Rotation paths and how fast each direction turns (degrees each step)
Each turn is a multiple of 5 degrees from 10 to 175, or 0.
Each row of a path follows its step; steps can be skipped.

step 1: [ 12.4  -4.0  20.4   9.7  11.3  35.5 -15.8   8.1  -0.6   6.7  -7.0  21.8
   5.5   7.3   4.3   5.8   7.0   5.2  -5.3   7.2  -7.6  -3.2  -4.0 -14.2
  -0.9  12.5 -13.3  12.4   5.9 -11.6  -3.1  -2.6  -9.0   6.6   2.1  10.9
 -10.6   9.6   8.7  -0.4   6.9 -27.5   1.5   0.4 -15.3  16.7]
step 9: [ -4.9 -17.7  -5.2  -0.2   0.6  17.7 -22.1   2.9  -7.6   4.2   6.1  -4.8
  -4.6   6.3   3.1   8.9  -9.0 -19.2  12.4 -10.4   8.7   9.9   1.1  22.1
 -13.9  -0.1 -11.3 -10.0  16.3 -10.6   2.3  -0.9  -5.6  -8.7  -1.8 -14.8
   8.3   6.0  -4.1 -21.1  29.3 -22.4   8.6   0.8  -2.6  -8.2]
step 10: [  4.9   6.5  -7.2   0.7  12.3  26.8   3.9  -0.5 -13.0  -7.0 -27.3  15.1
  12.5  -7.2   3.5   3.0  27.2 -21.2  -9.2   8.8 -12.2   3.2  10.2  -8.8
  -1.0  15.7   6.4  16.5   4.5  19.9  -3.9 -13.4  -4.2  -9.2 -16.2   5.2
   0.6   5.8  -9.0   2.8   0.7 -10.9 -11.2  -3.4  -7.1   2.7]
step 16: [ -0.3  15.8  12.8   3.6  -3.1   3.1 -21.9  -9.6   4.0  -8.7 -13.3 -11.6
   6.6  26.0  14.8  13.7   0.7  -1.6  -0.3  14.0  -1.4  -1.8  13.4   3.7
 -20.0  -1.4  -8.5 -25.2  28.9   1.9   0.2   6.3  -7.1  -3.5   9.9   3.4
  -4.9   7.7  -1.2  24.3  -1.1   1.6   1.9  -4.9 -11.1  11.6]
step 19: [ 20.8 -14.9  11.2  18.4   3.7  20.8 -22.9   1.8   0.5  -8.5  -9.4  -3.0
   4.4   1.9  13.4   7.3   8.2   1.2 -11.0  14.7  -7.9  -2.9  13.7   4.9
  10.4  -3.4 -13.6  -1.7  -0.5  31.6   5.5   8.8   2.8  -0.1  -7.4  20.7
   0.9   1.8   6.7   4.6  -6.2 -13.5  -9.3  -9.3 -16.8  11.1]
step 29: [  1.9   4.0   9.9  -0.7  13.7  23.9  15.9 -14.6   1.5   8.0   1.1  -9.2
 -14.0  14.1   9.9  -9.0   4.7 -14.4 -23.6   5.6  10.1  10.0   2.2  -8.7
  -1.6  -9.4  10.0 -18.0   4.1  -3.8   7.6 -15.4 -20.1  14.0  18.2 -10.8
  -4.6   9.7   7.5 -11.9  -6.3 -18.6   8.0  -0.1  -3.9 -11.9]
step 30: [-11.6  14.0  -1.0  -2.3  -2.5  13.5  -7.8   5.8   2.3  -4.3  -2.0  -1.1
 -10.2 -11.0  14.7 -18.8   4.1  -7.6  15.7 -32.2 -21.2   7.3 -27.0  10.6
  11.1   5.3   0.9   3.2   3.9  17.6  -3.2  -0.7  -1.9  -2.1  -2.3  15.7
  12.7  -4.4   1.4  -4.8   5.3 -27.8   1.2  -1.7   8.6   9.7]
Speeds:
[ 2.4 -0.6 -1.4 -5.3 -0.8 -1.4 -6.2 -7.2  2.6 -7.3  8.0  3.7 -0.3  1.5
  4.9 -0.8 -0.6 -2.3  1.4 -5.6 -1.3 -2.7  8.0 -1.2 -2.8  2.9  3.3  2.8
  0.3  3.7 -2.8  4.0  1.8 -5.3  2.9 -0.1  3.1 -0.5  3.4  0.9 -1.1 -1.2
  8.9  3.7  3.1 -0.1]  155
[ 1.5 -3.2 -1.5  1.1 -4.5  1.7  0.4  4.4 -0.2  5.8  1.0 -5.3  0.9  5.2
  4.6 -6.8  3.2  1.2 -3.1 -1.1  8.3 -1.1  3.2 -9.5 -1.7 -0.2  1.6  0.5
 -1.1  3.0 -3.1 -6.9  2.9 -4.4  5.7 -0.5 -5.0  1.4  2.9 -2.0 -2.1  3.9
 -3.8  1.8  4.7  2.8]  120
[ 1.6 -6.1 -3.2 -1.6 -0.9  1.4  0.9  1.4 -5.0 -3.1 -5.6  2.8 -8.3  0.3
 -5.8 -2.9  3.5 -4.2  2.6  3.1  6.3  3.1 -4.4  0.1  0.8  3.7 -0.3  0.3
  3.7  8.8  4.4  5.9  1.0  2.7  2.0 -0.9  0.5  3.9  4.7 -3.5 -1.7 -6.5
  2.1  2.6  2.0  2.5]  35
[-3.3  6.4  5.0  1.8 -1.9  3.1 -0.5  0.5 -3.0 -0.3  3.8  3.8 -1.7  2.9
 -0.6  1.4 -1.4  0.4 -1.1  0.5  0.6 -3.1  0.2  2.6  1.8 -6.0 -8.7  6.4
  3.5  8.3  7.3  0.7  1.4 -4.7 -1.6 -2.7 -1.6  2.1 -5.5  2.8 -7.6  5.1
 -1.5  1.5  4.6 -1.4]  125
[ 3.6  1.7  0.2 -0.2 -0.3 -6.5 -0.4 -3.0 -4.5  0.6  1.9 -5.6  3.2  1.5
 -0.8  1.0 -3.0  3.9 -0.5  7.9 -1.6 -5.4 -3.4  0.8 -3.7 -1.3 -4.7 -2.5
 -2.5 -3.1 -1.8  7.6 -5.0 -6.7  6.8 -5.2 -0.2  8.8  3.9  0.0 -0.9 -2.9
 -1.8 -0.3 -1.1  2.9]  90
[-6.4  1.6 -4.1  5.0 -4.2 -4.5  4.5  5.9  0.3  0.0  3.8 -3.1 -2.8  5.4
  1.3 -5.2  1.1 -1.3  5.8 -1.0  0.7 -2.8 -4.2  0.7 -3.8 -4.1  3.4 -2.6
  2.4 -1.6 -2.9  6.7 -2.7 -0.3  0.1  5.8  0.8 -3.7 -7.7  5.8  0.7 -4.0
  3.3  4.1  2.9 -1.2]  80

step 0: [  4.3   4.5 -20.6  -8.7   6.1  -1.0   1.6  12.2   3.8   0.9  -4.5   4.6
  -6.7   2.3   4.9 -15.0   9.5  -5.5  -4.9  -2.5   2.3  33.6 -19.6   8.1
  -9.0   3.9  -8.9  10.2  -1.5  18.7 -10.3  10.9  -7.9  -0.8  -5.3  -2.6
  19.9  -3.3  37.7   5.0  -9.6   9.2  -0.7  -3.2   8.0 -28.4]
step 1: [  4.7   5.3 -21.2   4.9   9.0   7.0  -8.5  10.0   8.9 -15.1 -13.2  17.8
   4.6   3.3  -6.7  18.0   8.7   6.8  18.8   5.4  12.4  31.6  -2.8   5.1
 -11.4  -4.6   1.8  18.2 -12.4   8.9 -13.1  -4.3  -7.7 -11.2  23.2   2.3
   4.2  15.3   9.4 -29.6 -11.1  -0.4   5.1  -3.0  -9.4   0.8]
step 9: [ -9.5  13.5   5.2   2.4   5.7 -32.0  14.9   4.4  -0.4   6.2  10.3  -0.1
  10.5  -8.8   3.6   4.4  11.1  -4.9   5.1   2.1  18.8  -3.8   5.0   1.8
  -3.3 -31.4   7.4   2.0  -2.3 -23.4   1.4  14.3  -0.5 -11.2  -0.1 -12.8
   1.8  26.1   1.5   4.3  15.4  -4.1  -4.0 -11.9 -28.7 -12.3]
step 16: [  8.9   3.9  -6.1  19.8  -6.8  -4.3  -1.2  19.1  10.0  -5.8  -4.7   3.9
   2.2  -4.2   9.5  16.8  18.8  -4.0  10.1  -3.2  15.0  15.5  -1.4   1.7
  -6.9 -22.4 -14.3   2.2 -16.1  20.7  -4.1   2.0   5.7 -17.0  13.8  -5.3
  26.4  12.5  15.0  15.8   1.3 -10.3 -20.4   6.7   6.5 -17.3]
step 20: [-14.6   4.6  -7.0  22.9   4.8 -13.4   4.1  -6.4   3.0 -11.5   4.5  -9.4
  17.9 -11.3   5.2  17.7   9.9 -11.6   9.3 -24.5  23.1  -0.6 -15.6 -19.9
  -9.2  12.0  -1.6 -14.9  13.3   1.4  -7.8  17.9   8.8 -21.9   0.6   0.8
  11.6  -6.8   0.9  15.2   7.0  -8.9  13.8   6.0 -18.0  -1.8]
step 21: [-13.5  20.4   3.5  -9.6  21.6 -26.6   4.0  13.9  -5.1  -9.0   4.7 -12.4
   4.0  -5.1   7.2 -13.9   3.9  -4.7  12.3 -25.6   4.1  -1.2  -4.0  -3.5
 -16.3 -12.5   3.1 -14.2   2.7  -1.4 -13.1  10.5 -25.1  -2.6  12.7 -18.9
  16.0  -8.6  15.0   5.2 -12.3 -17.1   0.3  -5.2   7.6   4.6]
step 30: [-10.3 -10.2 -20.1  -3.6  -5.2  -4.6   3.1 -17.0   1.7  -6.2 -22.6  -3.5
  12.5   6.0   3.8   8.5   0.5   4.6  29.6  -5.8   5.0  10.5  -6.6 -11.3
 -10.5   5.3  -5.4  19.9  12.9  -8.4  -7.6   5.8   9.5 -21.3  -1.0  12.8
  20.7  13.3   2.0 -11.3   7.0   3.4   2.6  -9.0 -32.1 -15.0]
Speeds:
[10.4  0.8 -4.9 -1.0  5.3 -0.3 -2.6 -4.6  1.1  1.7 -8.2  0.8 -8.2 -1.4
 -6.6  1.1 -5.5  0.6  1.5 -2.2 -1.0 -1.3  0.3 -0.9 -3.1  2.1 -5.7  2.3
 -3.7  1.4 -1.7  1.3 -0.3 -3.5 -1.4 -2.0 -7.1  3.2  0.0 -3.4  4.2  5.5
  3.7  1.1 -0.9  2.2]  65
[ 2.7 -5.1 -1.1 -0.7 -2.4 -2.5 -2.6  2.7 -0.1 -1.1 -5.0 -3.2 -4.6  6.5
 -3.6  2.6  7.8 -2.3  0.0 -2.8  5.6  7.9 -7.2  0.0  3.8  1.1 -0.8 -7.6
  3.9  8.1  1.2 -3.3  3.0  0.6  0.8 -2.7 -0.3  1.4  1.0  0.4 -4.7 -0.5
 -2.1 -2.0  1.2  5.0]  20
[-0.1 -2.5  0.4 -2.5  5.3 -3.4  2.0  1.1  1.1  5.3 -1.1  0.0  1.6 -0.2
 -4.3 -2.3  1.3  3.0  3.7  0.4 -8.3 -1.6 -7.8 -6.6 -0.1  1.6  5.2 -1.8
  4.4 -1.9 -1.1 -0.3 -0.7  2.4 -6.9 -0.9 -4.7 -1.9  8.4  4.8  1.6 -4.3
 -1.7 -3.1 -7.3 -4.0]  120
[ -1.9  -4.5  -0.7   1.5   1.1 -10.9  -1.3   5.5  -5.2  -1.6   0.7  -7.4
  -0.8   0.1  -1.4  -0.7  -4.3  -6.4   1.3  -4.0   5.7  -1.2   2.0  -5.4
  -1.2  -0.1   4.6   1.3   2.5  -3.9   1.6  -0.2   2.9  -4.1  -3.1   5.2
  -4.5   0.3  -7.8  -1.0   3.1   1.2  -2.2   1.6   1.3  -4.9]  65
[-1.1 -2.0 -5.2 -3.5 -4.8  4.3 -3.5  8.0  1.9 -3.7 -1.4  2.6 -4.0 -3.7
  3.6  1.1 -1.7 -0.8 -0.1  2.3 -7.5  1.4 -3.9 -1.3 -0.3  0.0  4.7 -3.0
  1.1 -4.6  3.2 -7.8 -1.2 -2.8  4.5  1.8 -2.4  4.4  1.5 -1.8 -4.7  5.1
  6.4  5.2  0.6 -5.2]  65
[ 2.8 -3.4 -2.8 -1.0  1.0 -4.3 -4.4  1.3  2.9  4.1  0.5  2.1 -2.3  1.2
  1.9 -0.3 -3.0 -3.2 -9.0  2.0 -5.0  0.9  1.4 -1.4 -9.2  2.6  0.5  0.5
  6.0  2.6  6.0  5.9 -4.2 -2.5  6.5  2.8  5.1 -3.9  1.8  3.0  0.9 -2.2
 -5.7  2.4  0.6  5.0]  140
[ 0.3 -8.6  3.8  0.0  0.1 -5.4  2.2  2.7  4.6  7.1 -0.1  4.1  2.5 -1.4
 -0.7  3.2  2.6 -0.9 -5.1  1.0  2.1  2.9 -4.0  0.3  1.4 -1.6 -0.1  3.4
 -5.1  1.1 -1.1  4.6 -6.7 10.0 -0.8  3.4  0.5  4.5 -3.5 -5.5  0.4  3.4
  6.3  1.7 -0.8 -2.8]  10
